[[-0.74 -0.21 -0.59  1.19  1.67 -0.46  0.93  0.49  0.68 -0.23 -0.30  1.36
  -0.39 -0.14 -0.03]
 [-0.76  0.71  0.27  1.53 -0.91 -0.04  1.43  0.84  0.56  0.43 -0.33  0.27
  -0.41 -0.18  0.62]
 [ 0.08 -0.31  0.59  1.67  0.90  0.78  0.35 -0.95  0.45  1.06  0.34  0.27
  -0.09 -0.19 -0.05]
 [ 0.75  0.25 -0.78 -0.48 -0.67  1.03 -0.06  0.74 -1.50 -0.19 -0.51  1.76
   1.12  1.79 -0.34]
 [ 0.72  0.20  0.38  0.17  1.44 -1.40  0.01 -0.02 -1.12  0.13  1.21  0.82
   1.61 -0.03  0.37]
 [-0.20  0.98  0.39  0.64  0.32  1.22 -2.18  1.34 -0.39 -0.39  0.87  0.19
   0.77 -1.09 -0.98]] yields -1.09

[[  89.79  109.12  -49.97   87.05  139.60  131.67   23.56  250.10  130.99
   242.49  205.04  185.02  144.37]
 [ 127.20   48.77  109.54   71.61   78.26  178.55   34.06   20.97   22.11
    43.03   29.46   51.20   43.13]
 [ 180.47    6.61 -153.29  179.99  253.22  256.57  -41.78  188.04  178.40
   199.33   71.35  205.96  126.99]
 [  75.38   97.89   31.72   97.86   64.83  146.11   85.59   89.55   75.67
     1.97   66.85   62.47    3.46]
 [ 123.52  172.54  -10.06  171.71  153.22   41.28  181.02  -35.52   -9.77
    60.98  105.33  -24.28  -22.35]] yields -24.28

[[ 127.36   -2.73   -0.96   54.92   88.67  -77.03  -20.38   14.58  -45.96
   -41.19 -228.73   -9.28  111.75]
 [ -49.19  -13.46   85.31 -112.17   56.28   49.58  148.74  290.24   54.83
   -41.19  -11.93  -99.01   -9.24]
 [ 127.36  -21.52  104.63   77.95   56.28   49.58 -197.60   -0.84   73.99
   -70.95  -62.07   -9.28   -9.24]
 [ 127.36  -21.52  -18.86  -96.99  113.43  -72.78   75.77  103.95   98.84
    38.56  -11.93   -8.54  118.18]
 [-184.60   33.55  121.27   19.31  144.59  143.24  -20.38   50.65  143.58
   -41.19   73.34   -9.28   45.82]
 [ 143.58  -22.48   36.63 -125.38 -145.29   49.58 -105.37  -10.62   98.84
  -150.11   62.58   -9.28  -46.94]] yields -9.28

[[  -9.888  228.711  243.941  -55.930   23.607  165.540   41.936  -17.889
   -11.528 -197.819]
 [ 110.950  128.134  113.711  -43.114  112.048  -10.807    0.986   78.887
    -8.116   -1.051]
 [ 156.698   -3.304  -19.235   30.092    5.851   17.400   48.440   40.193
    24.624  135.553]
 [ -36.607 -132.813 -157.304  153.571   88.834  -35.921   91.998  133.419
   146.251  225.250]
 [   1.086  103.173  120.837   72.364  189.769  -93.732 -118.139  121.950
   107.640  107.653]
 [  72.169   38.307   65.367   44.454 -118.002  234.322  178.531  -96.741
   -52.991  -97.697]
 [ 113.419   20.344   68.035   36.837  -74.633   93.384   74.496  -76.518
   -40.458   31.022]
 [  43.301  158.695  107.142    0.978  163.460  -68.807 -107.360   91.372
    44.191   37.203]
 [  71.956  -13.552   -4.547   16.730  -88.127  142.155  142.410  -14.292
   -44.207   -5.363]
 [ -20.361   94.952   44.807   16.836  161.414  -28.645  -34.090  136.344
   100.045   41.720]
 [  86.762  -12.958    5.867   44.189  183.248 -196.813  -90.920  151.535
    75.116  238.304]] yields 75.116

[[ 1.550  0.361 -0.537  0.970 -0.610  1.411  0.750]
 [ 1.413  0.472 -0.971 -0.268  0.644  0.769  0.663]
 [-1.071 -0.880  0.045  0.267  1.879  0.970  0.853]
 [ 0.490  0.240 -0.326  0.021  0.311  0.468  0.013]
 [-1.331 -0.093  1.592 -0.218  0.049  0.186  1.391]
 [-0.915  1.338 -0.453  0.870  0.987  1.335  0.350]
 [ 1.306  0.275 -0.573  1.660 -1.312 -2.642  0.157]
 [ 1.505  0.680  0.310  0.883  0.587 -0.252  1.021]
 [ 1.164  2.193  0.157  1.249  0.199  0.482 -0.224]
 [ 0.456 -0.413  0.691  0.567  0.034  1.037  0.088]] yields 1.037
---
[-58 -17  23   2 -23  -3] --> -3

[ 13 -57 -38   7  21 -41] --> 7

[[ -3 -24  55 -17]
 [ -5 -31  56 -11]] --> -3

[ 14   5   9   0 -12  45] --> 9

[ 14  44 -17 -18   7] --> 7

[ 22  23  17 -46 -16 -45 -25] --> 17
---
362  835  271  276   24  231   90 out 90

1857  9278  1128  7122  8712  2242
6489  9759  1878  1824  4546  2961
8381  7490  3007  2633  5280  2566
out 2566

7409  8833  1222  9288  2343 out 2343

730  936  157  522 out 522

68  81  45  31  38  37  48
72  65  78  19  54  42  10
out 10

 44  -31   45   26   47  -22 out -22

 39  173  205  195  243 out 243
---
[-19  24 -33  31]
24
[5 1 2 9 2]
2
[-14  16 -15  44 -13 -37 -20]
-13
[206 179  95  19   2  39  93]
2
[186 171 205  52 244  48 214]
244
[ -3 -30  34  -8 -22 -12   7]
-22
---
3819,8324,7086,2611
3590,5753,2982,8788
2801,6850,2663,6728
>> 6850

3,5,3,3,4,7,3
3,5,4,2,3,7,3
7,4,5,7,9,8,3
>> 4

-16,-17,-44,43,-23,22
-13,-14,-17,-23,-20,-14
-21,-17,-16,-17,-20,-18
>> -17

230,-242,-164,-376,262,-389
479,-825,381,347,-123,609
-5,-252,64,-12,-160,-366
>> -252

80,48,77,55,26,85
44,14,52,21,37,0
25,11,58,6,64,60
>> 11

-31,28,-5,9,-20
-32,28,-4,10,-18
-43,28,5,14,-3
>> 28

34,51,73,70,32
38,80,19,69,71
62,65,64,38,48
>> 65

54,53,45,40
78,75,48,23
76,59,46,22
>> 59
---
[[0, -42, -26, 36],
 [-42, 39, 15, 37]] -> 39

[[-42, 7, -26, 14, 16, 17, -3],
 [33, -1, 29, -29, -39, -35, -1],
 [9, -37, -22, 45, 17, 0, 1]] -> -1

[[47, -33, 13, 23],
 [42, -19, 17, -6]] -> -19

[[-19, 8, 29, -19, 40, -43],
 [21, -42, -46, 26, -53, 52]] -> -42

[[7, -47, -19, -41, -15],
 [-15, 9, -13, 9, 1]] -> 9

[[0, 11, 41, -9, -27],
 [0, 13, 19, -15, -28],
 [12, 14, -1, -3, 34]] -> 13
---
[-25 -20 -57   1] → -20

[ 30  24   9 -41  25] → 25

[-52  28  -4 -17 -48 -14  38] → 28

[[-50  15  -8 -23]
 [-36 -15  -2 -42]] → -2

[ 36 -22  49  -4   9] → 36

[[  3  33   6  56  13  22 -45]
 [-23  -3  -9   1 -45  -7 -42]] → 33

[[  7  -2 -13 -14]
 [ -8   0 -11 -20]
 [-31 -44  -1 -23]] → 0

[ -2  42  58 -49  16  19] → 42
